(in the rows, 128 means zero)
Rotation paths and how fast each direction turns (degrees a step)
Each turn is a multiple of 5 degrees from 10 to 175, or 0.
Each row of a path follows its step; steps can be skipped.

step 0: [140 137 120 128 128 133 123 129 120 137 132 131 147 138 123 139 124 127
 130 134 125 128 116 115 121 136 135 139 137 124 141 120 140 125 117 123
 141 144 111 129 128 142 135 119 123 115 130 131 130 131 113 132 123 130]
step 2: [122 131 139 113 136 125 138 122 134 118 136 114 131 131 135 146 134 132
 129 120 122 124 115 148 124 138 115 132 116 137 149 129 118 134 132 137
 118 130 120 138 133 119 126 139 124 132 133 124 126 132 126 127 125 133]
step 3: [130 141 136 123 133 139 125 119 126 124 127 120 126 146 128 130 120 135
 133 144 133 129 124 140 140 144 134 124 125 111 128 123 123 120 137 124
 123 135 119 138 134 128 137 135 117 131 147 130 129 143 125 114 132 136]
step 5: [129 115 139 124 119 133 127 116 141 118 134 125 131 123 120 131 155 121
 128 122 112 133 121 123 136 126 120 132 124 124 131 114 129 136 129 136
 128 131 136 135 119 150 127 115 130 132 125 124 144 139 129 133 126 129]
step 6: [135 116 129 128 126 142 113 124 135 131 123 125 133 140 118 123 126 127
 143 136 132 129 113 121 136 131 135 138 130 121 158 123 126 133 128 122
 123 133 126 119 123 145 120 124 125 123 132 123 133 125 118 138 137 116]
step 10: [134 149 121 134 126 121 119 125 133 133 124 141 145 137 140 124 126 148
 114 134 122 133 127 119 132 139 122 127 136 130 124 117 139 117 133 121
 133 119 127 129 125 141 138 113 124 142 129 122 136 134 129 124 125 128]
step 14: [124 146 128 108 126 126 135 124 125 114 145 111 129 123 114 132 143 119
 128 122 117 127 139 129 133 136 129 130 129 121 127 125 128 132 131 118
 136 129 134 131 122 126 130 121 138 139 134 146 127 126 134 109 125 132]
step 25: [129 142 131 119 130 123 138 113 126 124 124 124 129 138 141 137 136 130
 127 130 115 129 140 135 124 144 128 122 133 130 139 143 133 123 128 126
 131 113 131 129 123 122 114 126 130 136 123 118 122 138 104 132 113 120]
step 26: [133 148 120 132 140 130 130 121 121 133 139 129 140 134 131 127 137 135
 118 131 124 133 117 122 135 145 124 128 135 121 125 127 144 119 134 115
 122 115 126 132 120 142 141 123 131 129 133 118 117 131 116 122 129 145]
Directions:
[127 130 132 128 124 128 128 124 134 128 128 131 130 128 128 126 132 127
 126 124 126 130 127 127 130 130 128 131 132 130 127 132 129 129 127 127
 131 130 126 130 130 125 125 134 127 130 128 129 129 127 129 129 126 130]
125
[133 126 131 130 129 128 128 130 132 130 126 130 128 130 131 129 127 129
 128 133 131 127 131 130 127 127 125 125 129 130 129 127 132 128 127 126
 132 127 130 130 128 128 125 128 131 131 130 132 126 128 128 128 124 126]
120
[127 129 127 128 127 131 128 127 126 130 127 127 127 130 127 124 127 130
 125 124 128 125 130 125 126 126 128 129 129 128 131 126 132 127 125 129
 132 129 131 126 130 127 133 127 124 132 131 131 125 127 131 125 129 131]
110
[129 125 129 128 125 126 127 125 126 127 128 125 128 128 126 127 127 130
 129 130 126 131 130 128 129 134 125 125 129 130 124 127 132 129 127 127
 124 126 130 127 128 127 129 128 124 124 129 127 128 127 129 122 124 128]
65
[128 129 127 129 125 125 127 131 125 130 132 130 127 130 125 129 126 131
 127 127 128 128 130 127 130 125 126 133 129 129 124 130 126 130 130 127
 130 126 123 131 124 130 126 126 129 127 131 132 126 129 131 125 129 126]
110
[126 126 131 125 130 130 125 130 129 129 131 128 127 127 127 133 129 125
 123 128 124 129 125 128 129 127 127 127 124 131 128 126 127 124 125 128
 128 126 128 124 126 129 125 130 130 129 129 128 126 127 133 125 128 130]
115
[123 124 128 127 126 128 128 130 132 131 128 128 131 126 130 127 127 132
 126 129 125 128 128 132 130 131 129 128 127 128 130 125 124 128 128 127
 128 135 127 129 129 130 128 124 127 129 132 128 129 126 127 127 127 126]
10

step 2: [141 122 143 123 125 142 128 142 137 111 127 120 129 125 119 119 132 124
 131 119 144 105 138 128 109 135 133 123 131 122 127 127 128 130 127 137
 133 125 129 129 133 127 130 112 126 139 126 126 117 132 130 126 125 128]
step 7: [123 123 123 129 111 117 138 138 140 120 128 123 123 125 130 121 115 125
 131 126 130 121 131 114 125 126 135 135 113 126 122 123 135 119 116 123
 134 125 126 117 136 134 121 128 145 141 141 129 119 123 137 141 118 139]
step 9: [125 129 129 120 126 144 120 142 143 128 116 136 123 118 133 130 122 139
 144 118 131 115 133 136 130 139 134 133 129 131 140 125 137 128 131 132
 134 121 115 126 135 136 126 115 117 128 131 119 124 125 120 123 116 141]
step 13: [130 128 123 130 126 121 131 139 140 113 115 124 133 116 122 120 134 128
 131 121 141 127 143 129 133 126 139 117 123 133 122 144 142 125 121 120
 138 134 131 115 133 122 119 113 139 142 134 118 122 122 121 123 133 130]
step 17: [137 116 134 135 131 124 139 126 137 122 114 138 129 129 126 120 133 127
 134 116 138 121 121 108 128 125 124 122 120 125 136 148 119 121 135 128
 124 138 119 114 137 131 123 132 130 123 135 130 136 148 124 128 136 130]
step 18: [145 115 136 122 117 129 140 136 126 122 121 123 130 130 122 127 125 121
 137 130 134 120 147 114 121 116 120 132 125 126 131 124 106 120 124 138
 128 134 126 115 130 129 130 124 126 136 147 121 116 126 129 132 127 130]
step 25: [130 128 133 112 118 128 131 144 131 134 105 129 130 136 125 124 126 129
 133 121 133 123 145 123 128 118 131 131 125 136 127 121 144 131 131 122
 126 123 119 125 130 131 122 115 135 138 147 117 123 111 122 121 123 126]
step 28: [127 132 138 132 132 134 131 131 134 135 114 141 108 131 114 131 130 130
 122 120 144 119 115 132 107 119 132 123 124 120 126 135 125 121 127 130
 140 135 120 123 139 133 117 130 117 130 134 122 133 125 114 132 128 134]
step 31: [140 125 139 128 122 132 130 137 137 126 125 116 132 140 113 114 145 119
 133 123 133 117 141 113 122 113 139 124 119 131 130 121 120 128 134 134
 133 128 125 124 124 130 118 115 141 129 126 118 119 128 128 130 134 133]
Directions:
[127 127 130 127 129 128 129 126 125 130 129 129 124 130 124 127 128 129
 132 125 127 128 126 127 128 127 129 124 126 127 128 127 124 127 128 129
 125 132 127 132 126 131 132 128 133 129 130 126 127 129 130 133 127 126]
110
[131 128 127 127 129 129 133 129 126 125 127 125 126 128 129 129 123 129
 126 128 135 130 127 128 127 129 128 127 131 130 125 127 126 126 126 125
 129 133 129 126 130 129 129 129 129 133 127 130 126 130 131 125 125 128]
65
[131 129 130 130 129 128 129 128 129 127 127 126 132 134 130 127 130 132
 132 125 127 130 128 127 127 131 127 126 128 128 130 126 133 130 130 123
 128 126 130 128 129 130 127 125 130 129 130 128 133 130 130 128 128 130]
175
[126 124 128 131 130 131 128 128 127 129 128 126 128 128 130 127 128 131
 130 126 131 130 128 128 128 128 127 131 132 125 126 124 131 121 127 130
 129 129 127 127 131 128 130 128 129 122 128 126 130 127 127 128 132 126]
60
[124 125 126 130 128 125 125 129 126 126 130 126 127 127 128 130 129 127
 126 125 128 129 127 131 125 134 127 128 126 128 126 127 130 126 130 129
 130 129 129 129 126 128 122 128 128 134 132 128 126 125 130 130 130 127]
55
[130 130 123 128 126 130 127 126 127 131 128 128 126 130 128 131 130 128
 130 130 127 131 132 130 130 127 129 126 128 127 129 125 128 125 125 130
 131 129 127 127 126 131 128 128 127 131 131 126 128 128 128 127 130 137]
120

step 2: [129 118 138 135 115 129 126 132 137 117 113 126 129 125 124 125 132 130
 147 135 135 149 126 123 132 134 125 118 127 133 126 127 118 122 133 146
 136 118 133 126 122 120 132 148 130 121 125 122 123 124 134 123 130 124]
step 3: [133 112 131 123 127 145 123 130 138 124 115 125 133 127 127 124 128 134
 139 122 137 128 136 139 135 122 140 120 130 141 119 120 130 131 130 145
 138 131 125 134 112 127 130 129 130 136 124 126 130 141 132 128 143 112]
step 8: [123 133 127 127 122 140 133 141 131 132 117 115 130 134 127 135 125 133
 135 139 118 122 129 108 128 121 131 131 125 112 117 138 122 119 141 131
 131 130 128 122 127 120 117 141 146 128 132 130 128 125 125 138 135 121]
step 9: [131 138 123 121 121 135 133 139 113 119 114 116 137 142 118 126 122 123
 132 132 124 128 129 115 125 131 139 108 120 138 119 125 126 119 129 132
 134 127 141 125 124 125 120 128 127 139 125 127 132 122 129 132 141 136]
step 12: [129 127 139 122 118 122 132 139 134 127 121 130 131 128 134 124 121 127
 151 133 122 122 131 119 125 134 135 118 123 127 130 120 126 132 130 154
 130 125 134 126 112 122 127 135 127 136 110 132 126 138 129 119 139 131]
step 20: [127 118 132 129 134 128 130 143 132 118 127 118 129 131 125 134 134 122
 115 124 137 122 128 122 139 132 130 117 135 116 111 128 120 114 130 130
 143 120 126 127 137 123 126 144 134 138 120 137 134 138 135 129 137 140]
step 22: [129 114 139 118 121 134 136 136 129 113 128 125 129 127 123 127 130 134
 130 127 138 124 124 131 137 131 148 125 121 130 120 118 116 130 128 141
 142 139 129 133 122 126 128 137 123 139 117 136 140 144 136 123 133 127]
step 29: [135 129 142 130 126 144 135 140 127 125 125 120 134 133 132 139 135 121
 126 137 113 126 138 129 127 124 142 122 122 113 111 142 125 118 125 133
 118 121 128 129 138 128 127 137 132 134 129 134 142 135 118 124 131 130]
step 31: [131 126 142 125 124 137 128 135 135 120 123 122 129 123 123 128 124 126
 128 132 119 118 132 128 116 139 147 122 126 109 127 124 120 121 128 151
 125 123 140 117 121 132 118 136 126 127 119 136 131 128 130 117 135 124]
Directions:
[130 129 131 128 130 130 131 128 129 128 132 130 125 130 128 135 133 126
 125 126 124 128 127 133 128 126 130 128 126 129 128 127 131 127 130 124
 129 127 129 130 127 130 131 131 130 130 128 127 130 132 128 129 126 128]
115
[134 125 128 130 133 128 126 129 124 129 127 127 130 130 132 126 130 125
 129 132 131 127 128 128 128 127 128 125 129 130 126 128 127 130 127 124
 127 126 130 127 126 128 128 134 129 128 125 130 126 129 126 125 126 126]
40
[128 129 126 124 130 124 126 128 129 124 130 126 132 125 127 128 128 127
 126 123 130 127 128 128 129 127 130 127 130 129 125 125 128 128 124 128
 127 128 131 129 128 129 126 127 128 133 131 131 127 133 129 130 131 125]
170
[126 128 126 127 127 124 129 130 128 132 126 127 127 128 132 131 129 126
 129 131 123 126 129 130 125 128 131 128 126 126 128 128 132 126 124 130
 123 127 131 125 127 129 127 127 124 127 127 126 126 129 127 129 128 131]
20
[132 123 129 131 126 126 125 126 130 125 125 127 129 126 127 130 127 126
 126 128 125 130 128 126 128 128 128 128 126 129 133 123 126 129 126 131
 130 131 125 128 125 129 128 129 131 126 127 129 129 132 130 126 128 133]
35
[130 126 132 130 128 126 126 128 129 126 127 129 129 126 127 133 126 131
 129 128 130 129 133 128 128 127 125 130 123 126 125 127 128 125 129 126
 124 128 129 127 129 124 127 126 129 128 133 127 127 127 127 124 127 125]
135
[129 128 131 128 130 131 127 128 129 129 126 123 127 126 130 130 126 126
 129 132 129 126 128 129 134 131 132 135 131 128 128 128 125 125 128 126
 128 132 128 126 133 128 128 128 128 128 127 126 130 130 130 130 127 128]
155
